(in the rows, 128 means zero)
Each path is a new rotation, seen through one point. The rows after it are directions, each followed by how far the rotation turns it, in degrees each step (0 if it stays put).
Each turn is a multiple of 5 degrees from 10 to 175, or 0.
Each row of a path follows its step; steps can be skipped.
Rotation 1:
step 9: [138 133 117 126 132 127 132 137 132 137 128 139 126 133 125 129 135 127
 131 135 127 131 122 129 119 126 118 141 117 128 118 123 123 128 128 131
 134 123 134 128 113 128 123 125 140 130 136 134 130 121 128 123 134 124
 137 127 130]
step 13: [132 130 136 118 145 119 126 128 122 130 136 128 126 136 127 131 127 126
 127 122 122 129 121 132 119 125 140 138 127 140 119 124 126 136 140 133
 136 120 128 121 128 129 117 125 121 135 125 129 128 123 123 135 133 127
 131 121 129]
step 14: [139 134 124 115 130 117 131 142 123 137 117 125 134 124 123 127 137 123
 127 126 127 132 130 113 120 129 127 135 132 131 128 131 115 135 134 134
 130 124 131 130 123 123 129 133 134 131 133 125 135 117 130 123 123 126
 134 133 123]
step 15: [130 129 124 121 119 128 119 129 124 131 135 135 143 132 131 121 127 138
 131 133 126 119 118 131 124 134 114 128 121 139 131 124 119 135 131 133
 130 133 130 132 123 133 118 132 127 136 127 126 130 125 139 132 115 130
 131 135 131]
step 19: [140 127 135 120 135 119 117 121 124 130 121 134 142 120 126 139 127 129
 134 126 125 129 132 114 130 123 128 136 122 126 129 129 122 128 138 133
 128 132 123 128 131 120 115 128 131 128 132 126 135 126 125 129 116 137
 134 130 122]
step 21: [138 125 127 122 124 130 127 131 128 130 127 139 127 132 132 126 129 127
 133 133 130 121 124 121 140 127 120 132 129 137 124 135 114 139 131 134
 134 120 134 139 118 125 137 126 133 132 129 131 124 113 126 132 138 134
 117 130 122]
step 22: [135 131 121 125 126 134 121 126 117 123 133 133 126 138 135 128 135 115
 129 128 127 135 116 132 128 130 129 135 121 139 125 118 121 134 134 135
 129 128 129 131 119 134 119 130 119 123 136 126 137 127 125 128 125 134
 121 120 140]
step 27: [141 141 123 126 121 135 121 136 129 134 135 122 138 141 126 137 132 123
 127 128 135 129 127 129 124 138 118 133 130 131 120 128 124 136 135 131
 132 121 142 129 126 125 123 129 128 128 134 125 131 129 127 138 125 127
 130 115 130]
step 29: [133 122 135 131 139 127 124 129 123 124 131 131 129 134 131 134 132 125
 131 116 121 126 107 133 118 130 125 131 121 136 133 128 137 132 134 122
 136 132 126 141 124 134 126 127 124 136 120 132 126 121 129 125 130 135
 136 120 131]
[128 130 130 125 126 126 126 125 129 125 129 129 127 125 127 128 130 128
 128 127 131 125 128 127 129 126 126 130 129 130 127 127 127 131 127 127
 126 127 130 128 129 128 125 125 127 128 129 130 128 133 126 129 129 126
 127 126 128]
125
[127 129 126 129 127 130 128 128 132 126 127 130 132 128 127 130 129 130
 129 129 126 129 130 129 128 128 126 130 126 127 126 129 130 124 128 128
 128 128 128 124 129 129 128 127 131 126 131 128 125 130 125 129 128 129
 131 128 127]
45
[128 129 126 132 128 127 129 130 128 131 128 126 130 130 128 126 127 129
 127 127 130 129 127 128 126 128 129 126 128 128 125 124 130 130 128 129
 128 126 130 127 129 128 127 126 128 126 127 132 128 130 129 129 134 129
 129 129 127]
155
[130 129 126 129 131 129 127 130 128 125 127 125 131 127 129 130 129 125
 128 129 128 129 126 126 129 127 130 127 131 131 131 129 130 128 128 129
 129 127 125 127 127 130 127 126 129 131 124 127 128 131 127 126 129 126
 129 129 128]
115
[126 131 126 129 128 124 126 129 130 129 129 128 129 127 130 127 130 126
 128 129 127 131 128 128 125 131 130 127 125 128 126 129 126 127 130 130
 128 129 130 129 128 125 127 127 129 127 128 124 129 131 128 127 125 127
 124 127 126]
85
[130 129 125 123 130 127 129 129 128 130 125 126 128 129 130 129 127 125
 130 127 128 127 130 133 129 128 127 128 127 126 125 128 126 126 128 128
 127 127 126 127 130 130 127 129 128 129 128 130 131 128 127 129 128 126
 126 126 129]
80
[127 126 128 127 130 128 126 127 123 127 126 127 127 127 124 129 127 132
 130 126 127 129 129 129 129 131 130 128 127 128 126 128 127 127 129 129
 131 127 127 128 130 127 131 126 128 126 126 127 130 130 127 127 128 126
 131 128 127]
60
Rotation 2:
step 2: [125 121 136 120 123 131 122 133 125 130 131 127 126 125 128 133 137 125
 123 128 111 129 122 126 121 129 117 140 142 129 121 134 132 121 124 130
 118 125 135 121 123 144 130 132 124 125 129 139 128 136 126 128 137 129
 132 128 135]
step 8: [130 121 121 122 137 127 129 131 129 143 128 129 122 128 126 143 133 119
 130 125 125 133 129 122 121 134 139 128 125 132 130 133 126 129 128 135
 136 120 117 123 126 133 139 134 126 119 128 138 130 146 133 136 134 125
 134 127 126]
step 9: [123 127 125 131 124 120 134 135 130 133 135 139 126 128 129 133 140 129
 133 122 116 128 119 117 128 132 127 138 124 131 123 123 134 132 128 125
 127 122 130 119 129 126 126 136 118 115 125 142 140 128 129 117 130 134
 128 130 117]
step 11: [126 112 119 132 129 123 128 111 131 133 129 127 126 124 141 131 127 118
 128 134 116 137 122 131 127 122 128 138 139 132 130 122 123 124 120 124
 132 121 130 123 124 131 125 131 127 124 133 122 128 128 114 122 132 120
 128 123 127]
step 12: [135 122 124 128 128 126 131 106 131 128 127 134 131 124 123 121 139 116
 127 134 122 129 132 125 122 124 123 138 131 117 127 132 123 123 137 121
 126 131 120 123 123 126 131 129 125 119 141 129 137 137 134 136 129 126
 126 138 128]
step 13: [127 121 126 123 124 132 122 139 125 140 127 121 128 124 123 126 129 115
 134 133 123 123 137 124 130 123 136 140 119 133 135 124 126 121 128 124
 129 123 124 120 126 129 134 139 116 117 139 129 125 135 133 130 140 129
 131 136 132]
step 18: [136 120 126 122 124 134 127 128 131 128 124 127 124 121 130 121 136 124
 136 122 125 127 125 122 123 118 127 145 132 129 130 124 122 124 113 139
 133 129 130 115 121 133 131 139 122 126 135 125 127 127 139 115 137 126
 129 130 124]
step 23: [128 124 116 129 123 128 127 119 121 128 136 129 127 122 134 128 137 125
 131 119 122 126 115 122 125 118 131 142 129 125 135 128 119 116 118 129
 129 129 133 118 132 135 118 130 135 114 133 125 126 128 129 127 122 130
 141 124 129]
step 31: [133 124 121 127 132 133 136 119 127 131 127 128 127 128 129 126 131 106
 133 131 126 130 125 128 124 128 139 138 115 126 136 126 125 120 133 133
 125 126 113 122 135 132 131 133 118 121 134 139 118 135 132 131 130 129
 128 134 133]
[128 125 130 129 125 130 126 132 127 128 126 131 130 128 128 128 128 132
 128 128 128 127 128 127 130 128 126 130 127 130 129 125 129 127 132 127
 125 127 129 129 126 129 130 127 126 130 131 130 126 130 128 126 128 130
 126 129 128]
95
[127 129 125 129 128 129 130 130 124 130 126 130 128 130 125 128 132 128
 129 126 130 125 129 128 127 130 129 130 127 128 129 127 126 127 126 128
 131 130 128 128 132 127 129 127 124 129 129 128 129 125 129 128 129 128
 129 128 128]
80
[128 126 126 127 128 131 126 128 127 129 126 130 128 128 126 129 128 128
 125 128 127 130 126 132 126 128 126 127 132 127 128 129 130 128 129 124
 126 129 127 130 129 130 128 128 129 128 126 125 130 125 124 129 131 128
 128 126 129]
80
[123 128 128 128 126 128 127 128 129 129 130 130 125 130 126 130 125 127
 130 124 128 127 127 128 128 129 131 127 128 129 124 127 130 127 128 127
 128 129 130 127 128 127 127 125 129 128 125 130 129 130 126 126 126 127
 127 128 126]
60
Rotation 3:
step 6: [120 136 124 129 129 118 124 136 133 137 132 123 136 119 142 130 133 138
 128 128 132 133 130 140 122 139 130 118 128 140 128 129 127 135 122 136
 129 124 129 127 134 137 135 125 133 122 134 140 128 120 122 121 116 121
 130 125 121]
step 9: [134 132 127 142 121 122 134 127 123 138 135 135 128 125 128 123 136 123
 137 140 123 125 140 137 124 125 133 120 134 135 130 133 132 128 124 114
 127 132 131 129 136 129 135 117 126 131 140 130 132 123 140 124 128 124
 139 139 130]
step 12: [129 137 127 126 129 117 132 133 133 129 124 129 129 116 122 126 124 117
 133 131 135 115 133 134 118 129 142 129 127 124 122 123 127 126 120 117
 125 127 125 131 131 141 127 127 135 117 130 127 114 128 130 137 136 124
 128 118 141]
step 14: [129 130 125 124 123 124 127 126 119 131 137 129 134 116 140 133 127 128
 121 128 123 130 124 136 130 131 125 116 134 137 132 120 129 128 118 121
 134 131 129 133 129 146 130 134 131 125 126 140 133 121 119 114 123 116
 136 137 130]
step 19: [121 135 122 141 115 121 128 125 129 126 122 144 128 122 139 120 128 124
 117 138 118 130 129 126 131 123 123 124 130 131 121 132 136 136 126 120
 131 129 133 125 123 134 136 138 132 130 132 123 140 133 128 119 131 128
 117 132 131]
step 20: [133 122 125 130 130 110 133 126 136 129 127 130 128 122 115 125 124 125
 125 140 127 124 128 132 120 122 139 123 139 135 113 126 131 129 121 125
 121 130 119 130 134 140 131 127 134 122 130 122 126 122 124 119 132 132
 121 112 127]
step 26: [133 131 119 141 133 118 131 126 117 132 126 124 123 126 127 132 135 134
 140 132 126 119 128 130 133 118 132 123 128 132 124 127 125 126 126 123
 138 128 120 126 120 125 136 107 123 132 135 129 125 141 130 132 123 118
 135 120 130]
step 31: [129 123 128 130 128 124 123 127 114 129 129 132 131 131 130 131 120 131
 135 139 130 124 128 151 135 120 130 118 128 132 138 122 125 136 128 120
 137 133 126 138 137 136 126 122 131 120 139 129 125 117 132 124 133 123
 138 123 130]
step 32: [136 127 127 136 128 122 126 132 135 136 122 130 130 136 133 140 122 120
 129 130 137 125 131 126 137 115 133 127 123 129 121 126 131 124 125 122
 134 131 131 148 131 127 124 131 131 135 124 126 131 117 131 129 113 116
 132 141 137]
[124 128 127 129 129 129 127 128 129 127 128 130 124 129 127 128 127 130
 129 126 129 130 129 124 128 127 126 127 128 131 128 129 130 128 130 124
 127 129 127 128 128 125 126 125 126 128 128 126 128 126 131 128 128 125
 131 130 128]
45
[130 129 129 129 125 128 123 126 129 129 125 125 128 130 130 131 129 129
 127 127 129 126 128 127 130 122 126 128 127 129 127 129 127 128 129 130
 129 128 127 126 127 128 126 129 130 128 128 128 131 130 126 132 129 127
 129 126 128]
135
[127 127 133 127 127 128 127 129 128 124 128 129 130 126 127 130 129 129
 125 129 132 129 127 128 128 130 127 129 129 129 124 126 129 127 127 127
 129 129 129 124 127 132 128 127 130 128 130 127 125 128 126 130 129 126
 127 128 127]
45
[125 127 125 132 129 128 129 125 128 128 130 126 128 124 129 129 129 129
 126 126 126 129 127 128 129 129 127 127 126 124 126 130 128 126 128 130
 128 125 126 127 127 127 129 128 128 129 129 130 126 127 127 130 129 127
 132 128 126]
35
